A state moves one step at a time under one of 5 hidden systems, and each row is a state written as 48 numbers. Each run below is a few steps of one system.
In the rows, 128 means zero.
U, run 1:
[[162 139  98 101 113 101 173 116 140 112 183 149 183  65 107 107 129 118
  132 176 109 162 143 128 104 125 158 136 144 136  87 130 147 120  92 118
  140 171  81  78 128 113 143 151 186  86 141  98]
 [151 107 100  91 103 101 170 139 131 100 150 171 172  75 110  84 123 102
  128 180 108 156 119 123 119 127 161 125 129 145  94 126 139 141  81 106
  160 172  80  84 100 115 151 145 185  84 156  93]
 [131  84 106  95  96 102 160 156 117 100 109 178 158  96 114  64 121  88
  132 169 110 144 102 123 135 127 162 118 116 159 102 124 137 170  71  87
  168 163  90  93  76 119 154 140 176  98 159  95]
 [114  70 110 111  94 104 147 168 113 101  74 175 138 127 113  59 117  87
  126 162 119 138  79 114 154 130 154 111 101 159 113 117 128 180  72  78
  165 150 106 112  61 124 157 130 155 118 163 107]
 [ 93  74 133 132  97 116 140 181 110 101  54 167 117 156 116  56 108  83
  127 140 131 121  73 114 160 134 149 115  93 156 129 119 118 189  84  76
  157 127 131 125  53 135 151 110 124 136 153 116]
 [ 78  76 146 153 111 128 124 175 108 117  42 144  98 177 116  72 109  97
  127 117 138 105  82 108 164 137 133 109  92 143 135 116 122 177 105  81
  148 113 150 145  67 136 145  98  95 155 134 134]
 [ 82  97 158 164 119 143 118 171 109 123  42 128  80 198 116  93 106 107
  130  95 145 101  90 108 165 136 116 115 100 127 152 111 120 162 131 100
  127  95 169 153  83 138 135  85  66 169 122 143]]
T, run 2:
[[154 143 159 135 163 166 111 104 113 150 127 121  91 186 141 190  99 153
  132  63 136  95 142 131 132 142  93 116 128  91 164 113 110 113 169 148
  132  86 162 169 154 133  89 116  95 155 116 152]
 [132 147 151 148 163 163  93 107 127 160 135 102  82 171 153 182 125 155
  129  76 141 105 149 135 131 133  92 128 131  96 165 128 112 109 174 160
  111  87 165 170 164 134  94 114  81 160 104 160]
 [111 156 147 154 155 150  80 105 132 161 130  83  94 154 157 181 150 160
  124  85 150 109 141 141 130 122  99 131 138 114 156 146 116 102 174 165
   93  93 160 162 170 135 107 123  82 160  95 161]
 [ 96 154 131 163 148 138  66 110 147 158 129  78  95 135 162 162 169 154
  114 100 155 120 139 148 128 108  98 140 137 131 156 165 123 103 167 179
   79 106 151 153 173 133 121 131  75 163  91 161]
 [ 80 154 121 160 135 129  64 118 157 154 134  74 111 112 165 144 189 149
  110 118 152 135 135 150 124 105 119 143 137 151 144 175 121 109 155 171
   76 123 138 145 179 128 131 140  91 152  92 159]
 [ 81 146 106 152 125 112  62 124 163 149 139  80 125  84 176 132 202 139
  112 138 156 143 127 157 124  99 123 142 139 159 141 189 124 118 139 168
   76 137 124 130 169 121 140 153 109 144  92 157]
 [ 79 136  96 145 116  99  69 121 160 146 135  94 133  68 172 125 205 131
  113 152 152 154 128 158 123 101 135 139 135 171 130 190 130 121 125 158
   85 156 105 123 163 117 146 166 122 128  97 146]]
U, run 3, 7 rows:
[[152 189 113 130 129 115 151  86 155 132 207  94 177  64 111 157 151 155
  135 150 123 158 184 134  95 122 131 163 166 119 106 136 149  71 145 171
   90 154 113 104 180 122 124 135 143 108 114 120]
 [164 170 105 116 126 107 160  97 152 123 208 119 187  61 108 144 145 138
  137 164 112 163 163 128  90 127 142 154 155 124  92 137 145  89 123 147
  113 169  95  88 165 117 136 146 167  92 123 109]
 [164 148 103 101 113  98 176 110 142 119 190 141 185  68 108 117 132 122
  132 174 108 166 144 124  96 125 154 146 149 137  87 138 150 111  94 125
  140 175  83  81 137 113 137 149 180  85 145  98]
 [146 117  99  94 103  99 168 132 134 107 154 162 172  68 105  93 128 106
  136 173 106 162 123 126 112 126 159 133 132 147  89 126 144 137  84 106
  151 178  86  82 111 112 151 153 190  89 156  94]
 [135  92 106  98  98  97 161 154 122  94 123 173 163  96 114  71 124  91
  136 173 110 146 106 119 127 127 163 118 118 150 101 119 138 156  78  89
  164 168  85  90  85 122 150 139 186  93 158  90]
 [115  74 113 110  99 108 154 165 113  99  86 180 145 118 114  60 112  88
  130 164 114 139  86 117 144 131 156 109 105 166 106 120 127 175  72  76
  169 152 105 106  65 125 156 133 162 110 163 100]
 [ 97  66 125 126 100 114 142 174 113  95  54 171 121 150 117  59 109  84
  131 143 126 119  75 114 157 133 145 113  95 152 124 122 125 184  85  78
  160 130 127 120  63 129 157 120 135 131 155 116]]
X, run 4 (7 x 48):
[[116 125 131 129 159 159  58 108 127 157 122 109  82 159 193 186 153 145
  117  81 149 114 130 155 129 119 102 112 122 128 171 161 108 123 156 156
  119  97 144 168 168 125  99 154 106 151  99 164]
 [ 92 132 130 146 148 142  55 112 139 159 117  95  88 140 187 164 167 144
  111  96 156 116 124 157 128 115 102 126 132 145 173 171 110 124 157 164
   95 105 146 163 171 124 110 155  93 157  99 168]
 [ 75 141 125 157 131 121  52 123 150 154 112  85  97 122 180 141 188 147
  108 115 162 125 125 156 132 107 115 135 132 152 158 174 116 119 151 159
   76 117 140 150 164 130 124 147  88 160  94 162]
 [ 61 138 115 168 116 108  65 133 155 148 111  77 114 105 164 116 197 137
  112 137 164 136 119 146 132 105 125 142 131 168 141 183 130 121 148 158
   73 124 134 133 152 125 147 133  83 153  91 160]
 [ 46 134 109 172 104  99  77 146 154 138 106  81 129  95 145  88 197 124
  116 153 156 146 114 136 133 107 142 150 130 176 125 176 135 129 127 149
   63 138 132 120 133 128 160 131  90 146  94 152]
 [ 51 129 109 173  94  93 103 161 155 121 107  85 139  86 126  65 186 115
  119 163 151 152 112 124 133 106 153 154 125 178 114 169 142 133 108 127
   72 150 125 107 121 130 166 123  98 135 108 143]
 [ 63 119 107 163  85  86 121 159 153 116  99 104 155  76 109  53 168 110
  125 175 145 162 112 114 136 118 159 153 122 176 103 154 150 137 102 119
   90 157 116  97 101 127 176 119 114 128 122 124]]
T, run 5:
[[120 122 145 135 163 161  73 115 117 156 104 122  77 178 175 176 131 142
  120  72 143 103 122 139 141 123  97 108 121 119 175 141 107 133 153 141
  128  86 157 172 152 130  97 129  92 158 106 161]
 [110 128 140 141 157 152  64 111 123 161 110 112  75 162 179 172 150 145
  119  83 148 107 125 151 135 118 100 112 127 125 171 158 105 128 156 151
  116  96 150 168 167 129 104 139  99 159 100 167]
 [104 126 132 142 155 149  55 110 139 161 121 103  94 139 191 163 167 143
  112  97 152 119 130 154 131 116 108 118 128 143 164 167 109 122 153 167
  108 106 139 162 168 124 108 151 105 151  97 167]
 [100 133 114 139 146 132  48 108 148 157 134  99 100 116 190 164 180 139
  113 115 154 128 130 158 126 108 116 125 131 145 160 180 112 117 149 169
  101 122 126 151 178 119 115 165 112 147 100 159]
 [102 134 102 133 138 122  57 106 158 157 145 105 119 101 191 157 198 137
  110 127 146 135 129 162 114 101 123 127 140 157 154 187 115 114 133 165
   98 134 117 139 180 116 124 177 125 135  99 153]
 [112 132  96 127 139 114  67 100 153 145 149 111 129  83 187 148 195 133
  112 142 143 143 126 168 118 104 133 131 143 162 134 190 119 116 124 162
  105 151  98 125 182 116 128 182 141 124 111 145]
 [118 137  88 110 132 108  80 106 153 143 164 122 146  66 179 137 191 133
  113 150 138 159 134 162 105 102 136 136 140 165 130 190 127 119 117 153
  115 160  95 115 176 110 132 181 157 109 113 132]]
A, run 6, 7 rows:
[[ 74 173 136 183 130 125  79 124 159 150 125  53 113 117 140 140 175 157
  125 116 153 130 140 131 126 108 113 151 143 140 146 161 132  96 171 176
   56 109 154 141 166 140 137 110  65 163  84 159]
 [100 190 134 174 138 126 104 106 164 147 164  54 127  99 125 155 168 164
  125 122 146 138 169 127 111 115 116 166 154 120 128 151 135  82 173 182
   54 121 150 129 178 129 130 115  80 144  91 154]
 [133 203 129 157 144 130 130  93 162 147 194  67 148  90 109 171 157 167
  129 133 132 143 181 122  97 124 114 161 166 101 117 135 143  66 169 184
   65 130 138 123 189 130 118 112 104 126  99 137]
 [162 199 132 140 143 129 163  88 152 139 215  87 166  89  96 170 132 163
  136 134 115 147 189 122  97 130 127 158 159  95 106 116 145  68 158 170
   94 142 124 107 185 127 114 118 129 111 112 121]
 [194 180 124 111 136 126 183  93 143 122 211 118 170  94  85 166 109 151
  140 138 104 145 179 119  92 144 131 156 161  84  99 101 146  78 147 144
  124 141 112  97 161 125 114 123 159  96 131 112]
 [205 160 126  96 136 136 198  98 120 115 199 151 171 112  88 155  85 135
  145 132  94 140 168 114 101 147 135 138 144  84  96  85 142  96 129 123
  155 149 112 101 140 126 113 127 181  90 149  99]
 [200 123 134  86 139 139 202 116 103 107 170 176 162 133  89 135  68 122
  144 130  91 134 145 110 109 152 136 122 137  87 101  84 131 126 112  98
  182 140 104 110 113 123 109 131 179  93 163  94]]
A, run 7 (7 x 48):
[[169 145 106 107 112 103 192 113 136 112 190 147 192  67  87 113 118 122
  135 177 102 162 153 118 101 137 159 147 145 125  80 115 142 110 100 117
  137 172  88  77 130 119 144 138 182  84 144  93]
 [167 127 112 103 106 107 202 129 124 100 157 161 179  89  77  99  99 113
  140 170 104 151 135 106 114 139 157 141 137 118  84 100 145 129  87 101
  154 167  97  84 101 127 139 122 180  84 162  85]
 [156 110 129 108 101 113 196 148 112  98 128 178 159 125  76  81  75 103
  144 155 104 134 117 104 133 145 153 125 121 121  90  87 143 150  93  86
  168 151 108  99  73 127 144 112 165 100 161  90]
 [137  87 137 118 105 121 181 168 100  93  88 176 137 153  82  78  73  93
  141 141 111 121 102  99 150 149 146 112 103 123 112  84 133 165  93  72
  173 135 122 113  54 136 144 104 150 120 161 105]
 [119  78 145 130 114 126 165 170  98 105  61 173 112 178  96  76  81  95
  143 122 123 107  88 107 159 145 140 103  91 125 129  91 118 178  98  71
  167 116 138 130  52 138 138  97 124 137 156 117]
 [ 95  79 150 139 115 138 132 174  99 114  43 160  89 191 121  88  93  97
  138 108 136  98  81 111 169 136 125 107  91 133 145 109 116 182 109  82
  158 104 158 153  66 135 133  98 102 158 139 135]
 [ 74  87 150 159 126 139  94 163 107 131  38 132  75 195 142 101 118 114
  126  97 148  97  83 121 167 138 118 106  99 139 160 125 113 170 129 102
  131  90 163 159  89 137 133 105  83 168 119 149]]
X, run 8 (7 x 48):
[[180 115 138 105 128 137 195 136 102 106 125 173 146 157  76 115  63 113
  152 126  98 121 128 101 132 153 136 115 120  92 111  73 133 143 110  88
  175 126 124 115  88 128 117 109 156  98 160  96]
 [190 108 147  94 145 148 181 128  91 110 131 185 129 176  97 144  52 117
  145 108 103 112 129 111 128 156 128 110 119  94 118  72 118 143 118  91
  186 122 122 131 101 127 106 118 162 109 161 105]
 [198 115 148  88 158 164 167 115  88 125 136 188 117 178 122 170  60 122
  141  89 103 105 132 125 127 150 117 102 122  82 139  80 112 139 132 103
  187 109 130 143 118 129  89 129 161 118 156 116]
 [196 119 146  89 163 170 137 107  93 136 135 174 105 184 144 186  68 134
  140  78 104  98 135 133 127 145 104  94 125  86 153  94 107 128 143 123
  184 103 135 153 134 128  82 136 153 124 148 126]
 [181 118 150 100 176 170 111 102 102 143 136 152  90 181 160 200  99 142
  129  73 119 100 142 144 124 142 103 104 128  91 161 113 110 129 157 130
  165  95 140 167 155 125  80 136 137 135 128 140]
 [159 129 146 113 173 167  93 100 112 152 131 132  86 170 167 202 121 149
  123  75 133 100 137 147 122 135  98 106 130 100 168 131 110 122 165 146
  140  97 148 168 170 129  83 142 123 145 114 150]
 [132 141 141 131 167 164  73 102 125 162 130 110  87 165 177 197 141 151
  122  77 147 110 139 152 130 126  91 116 133 112 173 143 107 121 167 161
  119  97 150 165 172 131  94 142 106 149 104 161]]
Z, run 9:
[[169 102 150 107 121 137 197 149  95 102 110 179 139 165  75 103  59 109
  149 124 104 111 115  97 139 158 138 111 114 101 108  68 134 154 104  77
  182 125 132 122  74 137 127  97 145 109 159 100]
 [160 114 135 115 110 121 210 152 111  94 124 169 162 130  65  83  70 109
  149 150 102 130 123  95 129 144 149 130 121 110  92  79 138 144 101  85
  164 149 116 101  77 128 138 102 155 104 165  92]
 [143 132 115 117  97 101 203 144 129  94 142 146 181  88  67  77 100 109
  144 172 104 155 126  96 127 137 157 145 131 124  81  96 151 130  93  93
  140 163  97  82  88 125 155 110 168  97 153  94]
 [130 142 108 129  89  83 182 139 147 109 155 128 185  58  77  74 134 119
  138 186 113 159 130 108 112 125 161 155 142 142  77 125 150 116  96 120
  115 176  96  74 108 125 166 118 158 101 140  95]
 [104 156 100 140  93  84 150 131 157 118 166 109 180  47 110  86 173 124
  129 194 124 171 135 120 105 112 159 162 144 162  85 155 148 116 104 139
   94 176  91  83 133 122 169 137 146 102 123 115]
 [ 96 157  92 146 106  90 115 120 168 130 163  88 168  47 138 100 198 135
  120 181 139 165 139 139 109 104 149 155 145 165 100 176 148 116 114 156
   81 172  95  94 156 113 157 147 134 110 106 130]
 [ 89 155  95 146 122  97  77 114 163 146 159  85 145  63 164 131 209 140
  113 163 148 162 139 154 105 104 136 148 143 172 124 191 132 106 131 167
   77 157 104 111 173 112 144 162 130 128  96 146]]
Z, run 10 (7 x 48):
[[ 98 143 109 144 144 126  49 103 152 158 143  90 107 104 185 159 197 146
  107 119 155 133 134 167 115 105 114 136 137 157 150 189 119 111 150 171
   83 132 122 143 187 119 124 165 115 138  91 155]
 [105 137 121 134 155 151  43 105 138 166 122 107  88 144 196 177 174 147
  111  94 148 112 130 167 125 109 106 117 128 144 167 173 107 118 152 168
  106 106 133 163 175 124 105 158 101 158  97 161]
 [127 122 143 125 166 164  58 106 116 160 114 115  75 176 191 189 145 143
  118  74 148  99 121 157 136 124  95 108 121 124 178 150 105 137 156 151
  132  89 146 177 163 125  94 147 107 154 109 162]
 [147 114 153 116 169 172  87 116 104 152 107 136  71 196 165 186 104 136
  129  61 134  92 121 139 137 138  94 100 118 102 178 123 101 141 157 132
  152  83 153 180 140 132  85 130 106 152 123 152]
 [158 106 160 114 165 177 127 127  90 135  97 156  81 211 139 171  73 130
  136  68 120  90 126 130 142 148 101  96 111  94 166  95 102 144 148 115
  170  87 157 169 120 135  92 120 117 146 136 137]
 [172 105 163 115 152 163 161 128  85 123  99 173  99 209 108 150  51 124
  144  80 111  94 120 109 140 160 115 104 110  83 144  71 116 144 138  96
  178  93 151 155  97 137  96 102 125 138 148 123]
 [174 111 155 118 133 151 194 146  92 108 103 169 125 183  81 124  52 118
  153 106 105 110 123  95 143 163 129 115 111  86 121  61 132 145 124  89
  175 114 138 135  81 135 112  91 131 123 157 110]]

Name the system that made each run.
run 11 (3 x 48):
[[127 192 114 147 138 118 125  92 168 144 203  68 157  71 124 159 173 161
  123 145 131 155 179 135 101 120 126 164 163 122 113 152 141  70 155 182
   68 140 121 110 188 121 131 134 114 119 101 135]
 [159 194 110 131 130 116 161  91 162 134 215  90 173  62 102 154 143 155
  128 150 113 159 178 125  86 126 132 162 165 110 100 127 145  69 148 167
   90 154 111  97 179 127 128 130 141 102 117 116]
 [183 179 115 115 126 119 191  91 140 120 210 118 177  70  85 145 116 147
  140 153 103 158 180 119  93 135 143 156 160 101  88 105 152  81 128 141
  115 159 108  86 153 125 127 122 163  90 132 101]]
  A
run 12 (3 x 48):
[[156 136 172 144 159 164 155 132 100 132 109 133 102 202 103 158  62 143
  139  69 117  95 136 106 143 152 101 119 120  78 147  74 118 121 165 121
  144  79 171 159 117 147 102  85  92 152 136 137]
 [147 129 169 142 138 158 176 147  97 119  99 132 113 197  77 132  58 128
  146  94 118  99 132  93 142 152 114 124 119  74 131  62 130 137 151 102
  143  91 166 147  93 144 109  71 100 145 139 123]
 [140 123 163 144 119 137 191 155 106 102 101 136 129 179  60  96  55 119
  150 120 118 112 124  91 144 149 129 132 117  95 116  63 141 134 134  90
  142 109 157 130  78 143 132  66 103 131 144 112]]
  Z
run 13, 3 rows:
[[ 56  92 139 169 106 116  97 180 116 124  39 120  93 164 135  72 137  99
  131 123 152 114  79 121 163 124 133 121  96 159 142 138 117 176 108 104
  118 110 155 146  80 137 151 102  76 159 122 149]
 [ 56 109 154 186 121 134 100 167 123 132  56  99  92 178 125  93 134 121
  127 108 159 106  99 110 160 125 118 135 107 141 147 131 124 151 135 119
   99  92 167 156 101 142 139  87  60 180 105 155]
 [ 75 142 160 189 132 139 105 150 133 137  80  81  91 173 115 118 133 143
  131  94 150 105 125 111 153 124 108 138 123 120 145 121 128 121 163 141
   80  90 175 158 123 143 129  74  51 178  97 159]]
  U
